Rows are one point carried round by a steady rotation, each followed by how many steps it has turned.
The counts run from 0 to 449.
[152 132 126 130 115 148 166 115 100 154 120 182 115 103 124  96 157 160
 165 159 142 119 148 111  78 174 138 107 161 113  98 158  67 125 142 143
 113 130  63 139 124 163 128  97 136 147 148]
369
[172 166  91  98 128 120 152 111 128 130 134 160 104  87 158 134 130 137
 144 140 130 121 132 133 107 141 123 122 136 158 141 151  95  78 116 178
  91 162  76 102 111 120 168 126  66 115  86]
55
[153 171 123  97 107 132 139  77 128 145 137 144  85 158 146 121 123 128
 131 163 147 118 151 118  93 134 135  97 134 142 138 158 144  95 114 180
 111 152  70 152 125 121 125  78 113 115 158]
98
[168 172 105  98 102 130 155  82 119 161 131 133 123 118 166 125 169 134
 169 176 119 108 118 145  94 160 128 121 162 133 150 143 112  80  92 183
 142 156 117 126  94 100 140 122 125 112 151]
53
[170 175 116 101 129 153 147  77 191 141 193 135 131 138 152 145 127 120
 152 146 142 135 117 118 140 155 104 143 136 159 107 135 118  93 115 171
 110 118  97  89 126 127 153 119  74 147 101]
239
[164 157 136 119 103 143 148  78 140 172 167 191 110 101 135 112 120 120
 132 154 143 115 171 145 113 148 128 129 147 130 136 157 128 117 124 168
  88 163  61 122 105 109 146  97  91 149 153]
395
[197 145 112  88 116 118 132  77 146 131 132 146 145 120 154 118 163 138
 137 168 162 135 104 160  73 170  97 137 135 147 152 140 125  94 123 159
 143 190 103 131  95 146 137 132 110 135 158]
314
[175 167 116  89 108 129 157  60 133 148 149 143 120 143 142 111 137 126
 128 152 146 124 148 147  71 156 115 139 147 151 164 150 135  88 108 174
 117 178  80 143 102 136 153  85 123 127 159]
206
[164 161  81 107 115 164 130 100 168 146 138 158 133 135 190 136 159  90
 182 163 147  87 108 110 136 148 112 112 132 135 115 129 131 109 109 191
 119 132 119 108 119 124 140 145  92  90 171]
7
[177 100  87 106 104 133 148  85 143 130 142 155 140 127 141 111 157 137
 188 191 145  96 122 123  77 179 118 112 126 111 122 135  86 131 142 156
 143 168  93 125 109 145 148  97 137 142 158]
263
[161 169 125 106 166 186 129 118 151 134 100 168 119 122 168 137 158 139
 174 137 129 123 116  97 111 143 121 114 161 147  90 141 101 103 142 157
 114 144  81  99 129 154 111 124  75 129 116]
127
[145 150 116 140 112 131 170  86 155 163 160 192 136 130 144 101 130 121
 106 160 140 117 150 161  97 145 107 125 136 131 146 182 109 114 111 173
 103 172  80 134  99 120 133 117  87 118 144]
10
[163 166  93 113 108 170 129 110 110 151 113 141 102 129 178 131 161 131
 180 161 124 116 147  94  96 178 147 109 146 144 120 121 124  94  87 170
 127 139 107 147 100 121 114  89 141  91 132]
248
[166 152  92 113  95 123 118 102 102 117 128 139 140  86 128 138 139 127
 175 197 147 104 135 101  71 168 116 108 149 156 142 140 124 116  94 167
 116 158  76 122 130 134 139 118 122 158 145]
212
[164 165  99 125 116 163 103 108 148 137 120 181 147 112 159 133 147 124
 126 162 165  99 139 128 104 148  94 113 143 153 114 134 136 119 116 172
 106 173 111 109  98 155  79 129  93 114 170]
165
[170 153  97 119 103 138 165  99 122 162 176 132 118 115 145 141 122 135
 163 155 123 138 141 119 101 195 127 132 147 157 129 155  94  81  90 172
 119 140 101  96 107  99 165  86 108 147  86]
244
[167 123  76  98 129 152 150 101 155 112 155 135 124 126 178 124 156 135
 199 135 140 121 104  81 121 202 135 114 116 117 100 108  99 106 143 148
 118 120  90 111 128 157 131 133 105 113 122]
372
[195 130 106 131 101 107 163  99 141 120 156 153 113 128 159 114 151 146
 123 170 183 129 119 156  99 170 102 119 110 124  82 148  76  89 141 148
 107 149  89 138 125 151 119 112 107 129 148]
226
[154 160 123 127  98 131 159  92 145 141 142 159 102 123 110 116 125 118
 123 160 153  82 146 115 101 120 101 109 143 131 118 184  99 121 116 166
  78 153  57 144 143 151 146  81  95 134 138]
256
[143 156  76 136  86 171 150 123 120 125 143 138 103 106 160 132 135 124
 173 155 140  87 145  81 117 160 127  90 151 130 104 159 102 106  90 179
 111 115  91 116 139 120 123 104 115  80 128]
444
[177 173 132 117  99 154 128 101 135 157 176 127 119 134 120 134 140 143
 140 188 150 112 129 115 122 183 131 115 171 140 108 146 147 109 106 174
 114 122 101 104 112 125 103  90 130 148 173]
135
[139 181  86 121  89 143 159  94 153 118 135 145 116 125 162 145 177 120
 191 124 139 114 115  85 117 154 124  85 131 133  96 125 132 112  99 182
 103  89  92 144 128 141 116 124  90  86 131]
146
[159 155  90 117 124 131 156 105 164 130 172 152 128 122 173 109 137 127
 153 132 141 116 102 134 108 182 112 126 133 112 145 167 111 120 119 165
 121 147  75 108 111 157 132 163  55 113  96]
270
[132 172 109 127 113 149 163 109 150 147 127 154 102  98 112 124 134 113
 168 141 135  82 125 107 119 131 106  97 165 120 114 191 111 102  99 185
  88 124  56 127 161 140 134 108  87 123 151]
255
[166 168 117  92 122 137 131  63 161 137 196 145 126 141 158 158 129 116
 162 167 147 127 109 106 121 143 111 115 139 144 131 148 141 124 122 176
 127 138  93 107 112 123 148 118  84 168 139]
238
[174 132 125 112 128 148 131  86 182 125 134 164 117 141 146  89 149 124
 146 145 177 102 105 109 126 160 112 119 125 125  81 126 121 110 154 149
  94 154  98 135 142 159 115 107 111 113 195]
221
[159 163  75 121 118 168 141 106 168 169 150 144 117 131 168 125 133 105
 152 166 129  94 129 113 129 137 107  87 159 112 134 174 102  98 109 184
 118 119  97 102 117 129 139 140  91  90 124]
8
[176 177  99  93 110 128 152 110 131 154 142 140 123  85 154 141 145 124
 159 171 114 117 105 137  90 155 131 120 158 138 160 166 115  86  94 182
 139 144  92  99 114 101 160 124  87 117 103]
54
[175 125  88 103 130 140 172 102 146 161 139 176  89 139 171 119 132 120
 177 158 125 103 137 119 106 138 140 104 131 116 125 154  60 106 146 158
 109 135  66 119 123 117 164 121  95 116 104]
4
[166 142 138 115 132 152 139  88 157 133 138 176 134 134 104 117 126 131
 152 137 148 138 144 122  78 157 100 145 133 163 103 149 125 122 138 144
 104 190  53 111 123 163 129  95  96 157 134]
169
[155 129  97 130 104 169 148 108 155 151 175 146 146 125 132 126 140 118
 173 182 140  76 118  92 101 168  91 109 163  92 100 181 122 142 123 164
 129 114  90 104 137 153 129 111 117 142 158]
413
[152 181 123 122 126 152 122  89 152 139 148 176 110 125 152  98 141 149
 123 148 170 104 141 104 133 171 132 118 145 135  83 118 128 113 126 154
  68 145  81 131 116 180  87 100 122 128 168]
26
[153 158  78 138 118 160 148  86 166 144 141 171 148 116 182 135 172 118
 155 160 155  88 134 100 117 155 113 108 141 129 109 114 103 143 110 185
  87 126 120 126  94 159 116 115 113 115 156]
304
[142 116 118 143  95 147 178  90 136 130 154 197 103 128 127 110 128 108
 161 127 141 111 167 121  77 150 130 118 120 125 114 174  97 116 132 165
 102 164  49 145 126 122 128 107  93 116 134]
446
[169 157 126  93 154 153 149 110 122 163 138 154  87 120 137 129 142 165
 169 163 123 140 125 126 107 150 133 108 166 143 114 161  88  99 146 155
 134 143  60 114 128 145 142  96 103 156  99]
281
[151 142  88 132  95 142 155  73 169 118 203 155 130 153 167 163 138 124
 171 161 146 128 129  99 123 172 111 108 104 140  98 134 113 145 112 160
 102 117  96 111 100 126 114 114  76 139 128]
43
[178 137 136 132 135 156 163  96 143 143 159 161 134 131 114 136 130 141
 148 147 144 150 125 140  87 157  88 130 130 159 102 171  99 104 129 151
 134 176  62  88 131 157 131 109  73 151 103]
276
